In the rows, zero is written as 128.
Each row of T is roughly a mix of the hidden directions of one of 4 groups.
T:
141, 140, 119, 113, 86, 87, 144, 144, 103, 119
121, 144, 135, 95, 104, 121, 171, 141, 95, 117
83, 142, 131, 137, 164, 101, 101, 116, 131, 126
96, 110, 107, 116, 101, 114, 167, 144, 111, 143
130, 148, 115, 115, 146, 128, 175, 119, 96, 97
102, 117, 136, 110, 126, 104, 117, 138, 78, 155
144, 117, 139, 99, 136, 141, 121, 85, 137, 170
117, 170, 135, 105, 121, 159, 139, 92, 138, 112
147, 107, 103, 132, 111, 136, 91, 116, 101, 93
140, 103, 148, 90, 128, 162, 151, 104, 111, 137
101, 124, 140, 106, 150, 117, 155, 132, 136, 78
138, 96, 119, 103, 93, 96, 132, 153, 128, 104
152, 173, 140, 138, 131, 141, 131, 106, 159, 99
154, 120, 111, 149, 160, 134, 97, 108, 134, 92
113, 139, 112, 82, 172, 149, 128, 122, 135, 129
96, 124, 137, 114, 120, 160, 120, 158, 90, 106
79, 124, 127, 103, 124, 116, 126, 93, 106, 148
82, 128, 100, 94, 113, 134, 154, 129, 115, 137
102, 143, 110, 143, 139, 107, 170, 158, 107, 139
90, 163, 135, 118, 138, 152, 127, 102, 160, 128
143, 134, 158, 122, 166, 154, 118, 159, 101, 116
114, 93, 126, 109, 96, 81, 139, 133, 118, 123
101, 155, 139, 101, 143, 137, 107, 87, 107, 121
107, 168, 144, 108, 147, 152, 156, 121, 114, 103
100, 150, 128, 158, 153, 100, 158, 140, 102, 127
140, 135, 123, 139, 107, 96, 138, 178, 103, 114
98, 127, 132, 124, 138, 146, 119, 118, 149, 71
169, 164, 128, 134, 117, 129, 102, 92, 140, 126
138, 116, 141, 168, 96, 101, 138, 98, 106, 133
127, 116, 156, 105, 119, 157, 132, 80, 126, 104
96, 184, 143, 137, 133, 120, 109, 117, 119, 119
136, 92, 152, 114, 136, 140, 135, 93, 129, 168
104, 181, 155, 115, 127, 134, 148, 146, 140, 137
156, 95, 110, 113, 152, 119, 100, 150, 100, 115
129, 126, 182, 135, 148, 135, 106, 133, 130, 164
108, 86, 130, 116, 97, 92, 151, 121, 120, 131
116, 138, 101, 95, 141, 147, 130, 81, 141, 113
156, 130, 141, 85, 115, 168, 123, 128, 137, 104
153, 119, 137, 134, 114, 166, 125, 100, 172, 122
122, 164, 163, 114, 111, 151, 146, 103, 107, 144
135, 144, 131, 171, 131, 89, 121, 130, 156, 155
158, 124, 112, 150, 121, 122, 87, 160, 138, 101
132, 104, 156, 169, 107, 109, 146, 108, 132, 154
160, 98, 101, 121, 123, 148, 107, 134, 113, 91
116, 156, 146, 97, 102, 131, 117, 82, 137, 126
114, 75, 129, 152, 134, 149, 116, 110, 155, 128
165, 102, 138, 129, 129, 155, 107, 96, 155, 141
125, 148, 132, 150, 115, 107, 76, 116, 150, 149
151, 153, 149, 161, 145, 146, 136, 98, 157, 115
101, 71, 132, 135, 134, 136, 160, 124, 132, 131
126, 158, 99, 120, 132, 178, 102, 124, 138, 117
94, 124, 126, 128, 168, 149, 114, 110, 95, 149
103, 137, 118, 143, 115, 140, 135, 83, 138, 86
152, 122, 124, 96, 129, 113, 154, 170, 127, 159
126, 128, 131, 106, 122, 117, 193, 138, 111, 125
142, 162, 114, 141, 130, 118, 71, 139, 134, 123
112, 87, 118, 114, 115, 98, 153, 150, 102, 116
129, 120, 145, 98, 130, 178, 102, 103, 117, 126
119, 178, 105, 140, 152, 152, 125, 119, 155, 133
116, 121, 136, 129, 106, 85, 161, 114, 144, 161
115, 111, 92, 166, 142, 104, 124, 117, 157, 146
149, 170, 139, 134, 148, 176, 116, 122, 135, 124
109, 145, 131, 157, 181, 137, 144, 110, 145, 132
146, 133, 126, 129, 158, 111, 109, 134, 92, 173
150, 126, 98, 167, 146, 106, 114, 128, 165, 125
170, 90, 139, 145, 111, 125, 141, 148, 146, 106
145, 105, 114, 111, 95, 164, 130, 128, 167, 123
114, 92, 121, 127, 132, 98, 122, 89, 128, 93
157, 137, 85, 106, 140, 148, 125, 155, 103, 120
134, 135, 93, 99, 113, 157, 147, 94, 142, 110
121, 121, 161, 114, 125, 118, 125, 84, 102, 161
135, 109, 150, 150, 163, 150, 89, 109, 137, 142
95, 140, 159, 159, 141, 95, 120, 113, 127, 152
163, 107, 151, 154, 99, 141, 123, 97, 145, 135
129, 119, 117, 142, 143, 76, 141, 148, 91, 126
155, 133, 87, 141, 117, 132, 118, 169, 102, 121
129, 153, 142, 155, 110, 89, 111, 144, 98, 148
98, 154, 152, 99, 109, 128, 152, 127, 91, 132
123, 111, 125, 169, 140, 113, 102, 164, 100, 119
137, 111, 142, 109, 140, 158, 95, 86, 112, 112
123, 142, 127, 147, 138, 101, 173, 166, 110, 126
133, 130, 133, 117, 92, 90, 161, 148, 114, 154
161, 110, 136, 164, 123, 125, 100, 127, 91, 145
135, 87, 126, 115, 116, 90, 117, 158, 104, 117
130, 102, 111, 168, 135, 103, 110, 159, 103, 119
90, 123, 133, 123, 147, 102, 108, 82, 115, 134
129, 147, 136, 105, 104, 94, 173, 120, 113, 144
117, 119, 138, 134, 87, 127, 154, 149, 91, 101
128, 81, 120, 122, 122, 135, 163, 166, 138, 117
158, 130, 115, 118, 126, 166, 87, 153, 145, 136
145, 107, 100, 129, 158, 135, 98, 92, 153, 129
170, 111, 113, 99, 117, 149, 156, 132, 139, 103
104, 79, 110, 154, 125, 127, 130, 103, 118, 106
128, 119, 98, 140, 113, 87, 167, 140, 141, 148
107, 151, 134, 151, 129, 106, 111, 162, 137, 169
105, 167, 134, 129, 132, 111, 158, 167, 147, 132
122, 134, 153, 185, 109, 131, 120, 145, 115, 109
140, 98, 128, 130, 88, 128, 132, 110, 175, 136
133, 170, 144, 100, 115, 141, 112, 165, 107, 127
116, 82, 110, 120, 106, 87, 133, 125, 144, 116
155, 133, 121, 82, 128, 140, 117, 128, 83, 122
138, 138, 143, 175, 95, 156, 122, 150, 123, 114
142, 170, 148, 146, 155, 126, 115, 97, 141, 104
126, 109, 103, 139, 137, 100, 157, 81, 114, 119
115, 168, 123, 124, 142, 113, 168, 118, 106, 99
172, 125, 108, 98, 129, 164, 139, 142, 109, 119
98, 117, 119, 99, 131, 147, 158, 165, 119, 102
153, 125, 99, 109, 134, 170, 90, 137, 128, 123
117, 110, 101, 130, 136, 87, 131, 172, 108, 126
127, 133, 171, 134, 119, 148, 146, 79, 124, 137
156, 108, 128, 137, 93, 104, 160, 137, 96, 119
130, 110, 114, 119, 131, 84, 114, 168, 103, 114
149, 126, 156, 157, 83, 118, 122, 114, 101, 134
135, 129, 163, 90, 111, 142, 118, 90, 121, 149
175, 109, 139, 148, 136, 124, 120, 141, 145, 89
115, 131, 114, 112, 124, 148, 132, 68, 145, 109
120, 169, 145, 94, 95, 129, 123, 106, 144, 142
161, 141, 147, 115, 142, 144, 137, 104, 174, 144
127, 145, 140, 135, 112, 178, 100, 114, 157, 144
85, 123, 120, 116, 105, 123, 167, 99, 133, 145
92, 113, 122, 115, 120, 150, 122, 91, 134, 167
150, 118, 129, 136, 113, 137, 100, 99, 130, 179
127, 140, 98, 166, 125, 81, 124, 150, 131, 122
171, 122, 129, 138, 126, 166, 142, 155, 147, 104
161, 120, 151, 125, 114, 164, 88, 135, 146, 138
142, 127, 116, 162, 104, 90, 127, 104, 97, 117
120, 84, 122, 160, 128, 130, 140, 87, 147, 121
114, 123, 110, 123, 142, 85, 161, 134, 107, 96
161, 150, 149, 142, 88, 136, 95, 143, 123, 123
143, 119, 135, 128, 105, 100, 158, 174, 107, 140
104, 134, 104, 96, 80, 141, 130, 146, 145, 127
115, 169, 153, 117, 129, 132, 127, 137, 87, 98
126, 135, 116, 130, 139, 78, 163, 120, 99, 145
95, 130, 128, 146, 112, 127, 169, 157, 150, 102
131, 147, 125, 110, 154, 181, 105, 123, 128, 105
99, 140, 129, 109, 127, 109, 156, 85, 153, 147
In each list below, two rows fit none of the groups, and each other row fits one group, some only roughly. Which are they? Name them in the order they come.
- Z38: 141, 151, 119, 167, 104, 115, 93, 109, 115, 108
- Z901: 155, 146, 151, 111, 154, 149, 135, 120, 115, 172
- Z327: 101, 117, 136, 142, 160, 125, 148, 118, 78, 121
- Z286: 110, 144, 116, 173, 109, 104, 140, 90, 126, 132
- Z676: 112, 148, 129, 164, 152, 121, 155, 158, 144, 99
- Z49: 85, 153, 132, 146, 123, 128, 106, 167, 108, 122
- Z715: 161, 81, 123, 110, 131, 123, 138, 116, 93, 120
- Z529: 88, 156, 88, 113, 150, 108, 140, 125, 135, 124
- Z867: 112, 110, 148, 121, 104, 84, 131, 162, 111, 144
- Z707: 101, 120, 154, 124, 151, 172, 153, 122, 129, 154
 : Z676; Z867
- Z251: 127, 159, 149, 144, 99, 116, 127, 178, 138, 126
- Z410: 123, 172, 143, 124, 147, 133, 149, 164, 118, 156
- Z856: 144, 111, 127, 109, 149, 133, 92, 179, 125, 127
- Z868: 139, 106, 133, 125, 143, 144, 119, 119, 77, 164
- Z142: 133, 102, 152, 127, 113, 111, 117, 112, 145, 181
- Z110: 121, 134, 150, 177, 155, 103, 115, 132, 108, 148
- Z724: 143, 117, 166, 131, 105, 151, 128, 109, 154, 164
- Z108: 108, 125, 114, 83, 108, 148, 123, 94, 108, 112
- Z974: 106, 94, 112, 144, 139, 134, 156, 132, 167, 104
- Z840: 140, 144, 88, 112, 117, 102, 171, 126, 141, 113
- Z650: 137, 137, 167, 122, 140, 121, 86, 107, 100, 148
- Z272: 124, 111, 115, 135, 119, 107, 136, 136, 113, 190
- Z474: 112, 122, 144, 113, 157, 162, 95, 109, 143, 156
 : Z868; Z272
- Z440: 104, 138, 129, 154, 178, 134, 111, 101, 120, 109
- Z304: 126, 101, 137, 69, 116, 144, 121, 146, 135, 116
- Z6: 155, 92, 109, 111, 149, 158, 157, 136, 110, 131
- Z951: 105, 112, 130, 150, 111, 136, 169, 100, 143, 97
- Z182: 146, 91, 117, 137, 149, 179, 117, 129, 143, 129
- Z389: 120, 160, 154, 125, 139, 154, 111, 114, 97, 163
- Z433: 104, 108, 144, 131, 151, 73, 134, 145, 117, 129
- Z500: 125, 139, 164, 156, 146, 117, 134, 167, 98, 115
- Z189: 114, 119, 127, 121, 137, 137, 138, 69, 132, 94
- Z811: 102, 128, 110, 108, 158, 110, 150, 101, 91, 121
- Z288: 97, 146, 98, 142, 125, 146, 85, 136, 147, 111
- Z986: 116, 142, 137, 135, 121, 173, 111, 128, 166, 99
 : Z304; Z6
- Z482: 85, 154, 140, 151, 107, 117, 139, 119, 161, 137
- Z587: 176, 98, 117, 160, 137, 134, 137, 111, 140, 146
- Z658: 169, 102, 133, 111, 136, 158, 129, 151, 101, 108
- Z864: 134, 115, 113, 132, 124, 151, 74, 123, 121, 93
- Z559: 168, 120, 130, 130, 88, 123, 111, 134, 90, 115
- Z643: 158, 134, 140, 160, 88, 123, 118, 160, 144, 118
- Z590: 144, 133, 108, 113, 78, 94, 144, 148, 136, 131
- Z47: 132, 122, 135, 92, 127, 144, 128, 100, 75, 129
- Z118: 155, 107, 119, 118, 126, 96, 177, 135, 115, 144
- Z881: 133, 93, 105, 130, 110, 133, 130, 119, 126, 73
- Z218: 162, 172, 131, 115, 144, 141, 132, 166, 128, 121
- Z799: 120, 175, 121, 123, 131, 175, 152, 131, 131, 132
- Z92: 127, 91, 129, 151, 117, 116, 176, 142, 153, 128
- Z745: 107, 154, 130, 141, 112, 105, 108, 144, 77, 130
 : Z587; Z218
- Z797: 115, 149, 131, 100, 122, 123, 162, 113, 80, 117
- Z685: 103, 129, 128, 117, 95, 128, 133, 102, 149, 175
- Z281: 124, 161, 120, 100, 109, 90, 120, 107, 137, 97
- Z903: 120, 114, 128, 95, 86, 155, 94, 125, 113, 127
- Z222: 119, 104, 131, 126, 140, 128, 169, 100, 145, 169
- Z226: 146, 131, 116, 132, 113, 82, 143, 158, 131, 92
- Z907: 113, 154, 120, 136, 133, 117, 94, 177, 149, 138
- Z764: 111, 122, 108, 124, 135, 75, 131, 123, 136, 168
- Z132: 93, 134, 161, 147, 146, 162, 100, 127, 120, 146
- Z325: 119, 128, 127, 99, 112, 150, 144, 93, 92, 100
- Z386: 146, 121, 110, 122, 158, 122, 128, 146, 76, 104
- Z460: 83, 106, 130, 146, 123, 103, 107, 99, 112, 114
- Z792: 131, 133, 131, 147, 116, 160, 104, 130, 177, 100
- Z952: 163, 117, 122, 120, 143, 98, 167, 147, 127, 99
 : Z460; Z952
- Z766: 153, 126, 128, 105, 138, 145, 165, 81, 136, 121
- Z121: 131, 129, 141, 128, 113, 157, 158, 145, 181, 123
- Z146: 104, 159, 137, 140, 100, 114, 133, 82, 145, 118
- Z678: 99, 114, 146, 127, 138, 124, 100, 81, 155, 122
- Z769: 156, 87, 137, 121, 95, 143, 138, 132, 96, 118
- Z407: 156, 124, 125, 110, 174, 124, 111, 153, 100, 144
- Z21: 129, 116, 129, 129, 114, 145, 144, 77, 139, 169
- Z704: 93, 146, 139, 173, 130, 114, 101, 149, 142, 123
- Z75: 105, 140, 169, 98, 133, 168, 122, 122, 118, 143
- Z642: 99, 115, 82, 119, 90, 112, 127, 139, 120, 116
- Z141: 123, 138, 125, 148, 136, 91, 152, 96, 145, 164
- Z900: 140, 121, 98, 137, 135, 159, 162, 155, 158, 111
 : Z146; Z21
- Z499: 125, 129, 135, 94, 147, 95, 177, 117, 121, 134
- Z934: 111, 100, 136, 108, 123, 181, 100, 125, 123, 117
- Z661: 125, 132, 132, 130, 176, 133, 89, 148, 100, 115
- Z846: 146, 89, 121, 105, 146, 111, 141, 152, 95, 146
- Z830: 144, 104, 89, 128, 151, 142, 142, 112, 166, 112
- Z521: 120, 131, 141, 95, 129, 123, 138, 85, 85, 119
- Z761: 128, 154, 129, 109, 161, 102, 162, 122, 130, 163
- Z542: 91, 154, 170, 140, 131, 142, 127, 127, 162, 130
- Z694: 168, 113, 138, 110, 109, 122, 178, 130, 126, 135
- Z663: 93, 123, 85, 110, 150, 128, 118, 148, 113, 154
- Z501: 135, 74, 157, 153, 131, 131, 137, 149, 142, 128
- Z513: 134, 98, 112, 118, 140, 122, 182, 102, 132, 141
- Z289: 113, 120, 137, 84, 102, 103, 161, 114, 130, 146
- Z863: 98, 145, 126, 119, 123, 157, 126, 162, 165, 103
- Z12: 108, 119, 135, 127, 150, 124, 91, 169, 109, 157
 : Z501; Z289
- Z560: 106, 123, 126, 141, 162, 159, 106, 101, 136, 163
- Z802: 142, 124, 169, 148, 113, 130, 157, 159, 125, 98
- Z434: 168, 130, 134, 113, 92, 141, 97, 127, 97, 122
- Z988: 108, 128, 122, 93, 84, 93, 141, 125, 123, 113
- Z789: 144, 80, 103, 135, 140, 114, 134, 111, 121, 92
- Z271: 117, 125, 133, 102, 124, 167, 104, 118, 91, 99
- Z375: 118, 134, 70, 105, 116, 104, 143, 137, 137, 138
- Z624: 112, 130, 173, 123, 138, 103, 121, 124, 147, 171
- Z848: 172, 155, 117, 127, 135, 120, 100, 156, 104, 114
- Z695: 100, 136, 88, 133, 162, 155, 121, 128, 154, 140
- Z74: 138, 114, 132, 117, 162, 125, 109, 83, 117, 161
 : Z789; Z848
- Z457: 143, 145, 125, 112, 98, 132, 121, 123, 78, 96
- Z640: 165, 102, 125, 117, 138, 117, 144, 141, 86, 103
- Z824: 105, 81, 115, 137, 155, 126, 115, 94, 138, 138
- Z514: 109, 125, 156, 150, 142, 137, 122, 174, 94, 132
- Z244: 93, 121, 139, 152, 175, 100, 134, 112, 124, 131
- Z450: 147, 142, 164, 140, 148, 128, 119, 121, 163, 167
- Z180: 173, 136, 136, 153, 117, 112, 110, 158, 156, 126
- Z66: 121, 175, 123, 100, 121, 117, 165, 116, 151, 124
- Z459: 144, 120, 99, 150, 148, 139, 120, 177, 150, 140
- Z14: 109, 140, 89, 115, 142, 125, 136, 139, 180, 130
- Z929: 92, 123, 107, 132, 130, 160, 84, 121, 147, 118
 : Z244; Z14
